128 stands for zero in the data rows.
Some points, each followed by its number:
[118. 131. 127. 118. 125. 133. 134. 138. 148. 152. 155. 156. 153. 148. 141. 133. 123. 119. 114.
 111. 100. 109. 121. 131.] 0
[133. 146. 147. 150. 148. 157. 156. 153. 137. 123.  94. 103. 124. 112. 105. 115. 123. 112. 107.
  97. 106.  94. 103. 122.] 1
[124. 140. 142. 146. 152. 165. 167. 164. 146. 124.  86.  95. 117. 103.  93. 107. 119. 108. 104.
  99. 106.  92.  98. 128.] 2
[123. 117. 131. 137. 141. 149. 148. 141. 131. 125. 129. 141. 153. 160. 159. 149. 137. 130. 116.
 102. 116. 122. 127.  96.] 3
[122. 117. 140. 137. 144. 151. 156. 155. 154. 154. 153. 159. 155. 143. 134. 122. 102. 129. 120.
 120.  97. 141. 124. 132.] 4
[171. 169. 164. 162. 144. 130. 115. 117.  83. 120. 133. 146. 155. 150. 142. 110. 127. 117.  87.
  93. 109. 132. 130. 107.] 5
[135. 144. 143. 160. 166. 165. 158. 148. 147. 142. 131. 119. 104. 109. 108. 100. 104.  98.  96.
 107. 123. 100. 114. 101.] 6
[153. 150. 153. 162. 165. 156. 141. 134. 126. 113. 105. 115.  97.  83.  96. 126. 131. 144. 159.
 159. 157. 150. 146. 138.] 7
[138. 143. 139. 148. 146. 134. 135. 131. 142. 151. 160. 161. 160. 149. 144. 139. 120.  94. 124.
 101.  90.  95. 114. 141.] 8
[ 96.  97.  84.  90.  81.  93.  96.  99.  82. 112. 132. 153. 162. 167. 163. 163. 160. 154. 141.
 135. 135. 132. 143.  99.] 9
[166. 158. 144. 124. 114. 112. 106. 116. 122. 132. 140. 138. 132. 120. 119. 117. 130. 113. 106.
 101. 123. 126. 126. 135.] 10
[ 94.  94.  90.  93.  85. 120. 100.  81.  89.  87.  94.  80.  98. 119. 106. 102. 115. 127. 133.
 140. 152. 163. 175. 176.] 11
[103.  87.  88.  84.  97.  82. 109.  80. 115. 114. 119. 131. 146. 158. 169. 170. 163. 160. 166.
 168. 161. 152. 150. 153.] 12
[117. 124. 105.  98. 106. 103.  94. 117. 130. 139. 151. 156. 147. 136. 127. 111. 122. 138. 149.
 159. 162. 149. 139. 145.] 13
[145. 112. 103. 102.  89. 126. 135. 142. 147. 144. 133. 129. 140. 153. 165. 166. 161. 149. 137.
 132. 132.  91. 108. 108.] 14
[115. 130. 145. 139. 137. 141. 142. 145. 152. 151. 153. 138. 123. 113.  98.  93.  95. 116. 101.
 113. 127. 129. 112. 105.] 15
[164. 159. 164. 156. 163. 168. 157. 132. 118.  91. 104. 107.  80.  91. 105. 125.  90. 102. 128.
 108. 122. 105. 135. 124.] 16
[ 96.  96.  87.  96.  87.  93.  96.  95.  87. 111. 123. 142. 150. 152. 155. 159. 159. 156. 146.
 140. 142. 139. 147. 111.] 17
[151. 106. 123.  98.  95.  84. 113. 111. 112. 127. 138. 155. 157. 148. 145. 135. 129. 136. 145.
 156. 162. 162. 158. 161.] 18
[105.  98.  99. 101.  88. 114. 111. 123. 134. 148. 160. 164. 163. 161. 148. 139. 133. 147. 158.
 151. 142. 140. 123. 146.] 19
[114. 122. 121. 118. 117. 104. 104.  91.  95.  82.  94.  94. 108. 115. 124. 131. 144. 156. 166.
 170. 174. 172. 159. 158.] 20
[140. 139. 136. 146. 144. 124. 127. 118. 138. 146. 152. 154. 154. 147. 148. 145. 130. 107. 135.
 108.  99.  98. 120. 139.] 21
[118. 130. 125. 114. 120. 128. 132. 139. 152. 161. 167. 167. 168. 163. 151. 143. 128. 123. 108.
 116.  96. 114. 123. 126.] 22
[121. 120. 136. 130. 133. 144. 144. 142. 141. 144. 140. 144. 147. 138. 132. 125. 112. 137. 131.
 129. 107. 142. 125. 128.] 23
[ 91.  92. 109. 140. 155. 166. 165. 146. 131. 115.  96.  83.  82. 111. 109. 124. 144. 150. 140.
 133.  90. 126. 134. 136.] 24
[147. 149. 145. 155. 162. 162. 154. 148. 157. 166. 164. 148. 125. 121.  97.  88.  98. 110. 110.
 129. 107. 121.  99. 123.] 25
[136. 101.  97.  92.  87. 102. 101. 103. 100.  80.  93. 108. 114. 128. 137. 150. 156. 163. 163.
 158. 159. 157. 159. 167.] 26
[133. 133. 138. 136. 139. 147. 153. 158. 158. 152. 144. 130. 117.  95.  93. 117. 111. 100. 123.
 106. 111.  99. 103.  99.] 27
[156. 156. 163. 163. 158. 141. 138. 158. 161. 137. 118. 100.  89.  93.  84. 104.  85.  88. 114.
 100.  98.  90.  85. 137.] 28
[104. 101.  88.  93.  85.  94.  98.  99.  86. 108. 130. 150. 159. 161. 157. 155. 152. 149. 140.
 136. 139. 138. 149. 114.] 29
[163. 162. 160. 150. 142. 146. 148. 157. 163. 162. 154. 142. 132. 127. 113.  86. 104. 119. 103.
 119. 123. 108.  97. 125.] 30
[110. 102. 136. 141. 147. 159. 159. 153. 150. 149. 144. 138. 135. 134. 132. 120. 112. 113. 106.
 111. 125. 116. 100. 115.] 31
[120. 118. 129. 131. 138. 149. 149. 144. 129. 121.  90.  92. 105. 118. 136. 146. 159. 169. 171.
 170. 158. 149. 147. 149.] 32
[119. 122.  96. 111. 130. 143. 152. 161. 159. 159. 158. 152. 137. 130. 116. 105.  97.  98.  95.
 122. 116. 117. 132. 110.] 33
[ 93. 124. 115. 118. 115. 118. 126. 129. 136. 139. 143. 145. 154. 168. 174. 165. 148. 132. 108.
 116. 118.  97. 114. 100.] 34
[132. 132. 124. 136. 143. 153. 160. 162. 155. 145. 134. 130. 146. 157. 166. 167. 166. 157. 142.
 138. 138. 137. 138.  90.] 35
[129. 146. 144. 152. 161. 155. 147. 136. 133. 125. 116.  94. 103. 129. 144. 157. 164. 162. 149.
 142. 139. 107.  93.  96.] 36
Which three points above are nearest to each new point? Their numbers follow each, nearest first.
[125. 126.  98. 112. 123. 138. 140. 149. 145. 144. 146. 143. 130. 130. 122. 118. 111. 107. 104.
 129. 126. 127. 138. 120.] 33 0 23
[154. 154. 158. 149. 128.  91.  86. 104.  81.  82.  84.  91. 108.  98. 118. 116. 140. 142. 154.
 166. 169. 165. 157. 157.] 20 7 26
[164. 163. 150. 151. 138. 128. 122. 113.  84. 112. 124. 135. 140. 139. 138. 112. 131. 122.  98.
 102. 114. 140. 133. 121.] 5 10 21
[114. 119. 108. 102. 111. 107.  94. 114. 127. 137. 150. 155. 146. 136. 127. 115. 126. 135. 153.
 156. 160. 145. 142. 143.] 13 19 18
[154. 150. 154. 146. 150. 151. 144. 127. 116.  93. 104. 108.  88.  99. 113. 131. 103. 114. 133.
 115. 126. 114. 141. 133.] 16 7 1
[116. 109. 125. 130. 135. 145. 145. 139. 127. 123. 130. 147. 159. 165. 161. 149. 136. 130. 121.
  98. 114. 126. 130.  94.] 3 34 0
[159. 166. 171. 170. 151. 128. 120. 114. 105.  98. 100.  93.  88. 101. 108. 112.  91. 103. 107.
 124. 127. 122. 111. 103.] 16 1 28
[156. 151. 140. 120. 119.  98. 123. 104. 121.  97. 114. 112. 117. 130. 146. 164. 159. 155. 151.
 141. 141. 145. 102. 107.] 36 14 10
[152. 151. 149. 142. 119.  94.  86. 106.  80.  85.  83.  90. 109.  97. 117. 113. 137. 139. 148.
 160. 166. 165. 159. 160.] 20 26 7
[157. 152. 156. 160. 157. 148. 138. 125. 128. 110. 111. 117.  88.  82. 119. 131. 132. 136. 148.
 147. 149. 149. 144. 116.] 7 16 32
[ 97.  96. 110. 139. 154. 165. 165. 149. 135. 119. 101.  89.  82. 105. 110. 119. 133. 141. 137.
 126.  98. 129. 138. 142.] 24 2 32
[137. 148. 145. 149. 151. 146. 136. 133. 124. 126. 120. 105. 114. 136. 150. 160. 164. 160. 147.
 141. 138. 111.  99.  94.] 36 35 3
[ 92. 133. 132. 111. 123.  94. 108.  95. 107.  93.  85. 110. 115.  86. 102. 130. 139. 143. 157.
 167. 167. 165. 163. 166.] 20 26 11
[128. 123. 118. 127. 133. 140. 152. 155. 152. 147. 137. 132. 142. 150. 159. 161. 162. 157. 147.
 144. 144. 142. 141. 102.] 35 3 14
[173. 171. 157. 131. 117. 119. 104. 119. 124. 138. 145. 140. 130. 112. 107. 103. 120. 101.  96.
  90. 117. 120. 119. 129.] 10 5 30
[143. 144. 143. 160. 167. 169. 164. 151. 148. 140. 126. 112.  96. 104. 104.  94. 107.  96.  89.
 107. 121.  99. 116.  91.] 6 27 1
[144. 115. 101. 101.  88. 125. 133. 140. 146. 145. 137. 135. 145. 154. 160. 157. 152. 143. 130.
 131. 128.  96. 108. 108.] 14 34 0
[125. 125. 131. 128. 132. 143. 155. 163. 165. 161. 152. 133. 124.  99.  86. 113. 103.  89. 116.
  96. 102.  88.  95.  98.] 27 15 6
[133. 134. 137. 129. 127. 136. 141. 148. 157. 158. 152. 133. 124.  96.  93. 113. 105.  93. 118.
  95. 107.  97. 104. 108.] 27 15 6
[164. 164. 158. 161. 149. 139. 129. 122.  90. 119. 128. 140. 150. 148. 144. 113. 130. 120.  94.
  97. 109. 127. 119. 106.] 5 10 3
[ 98. 102. 116. 142. 155. 165. 164. 150. 136. 120. 101.  88.  86. 113. 105. 117. 136. 140. 130.
 130.  90. 122. 126. 135.] 24 2 1
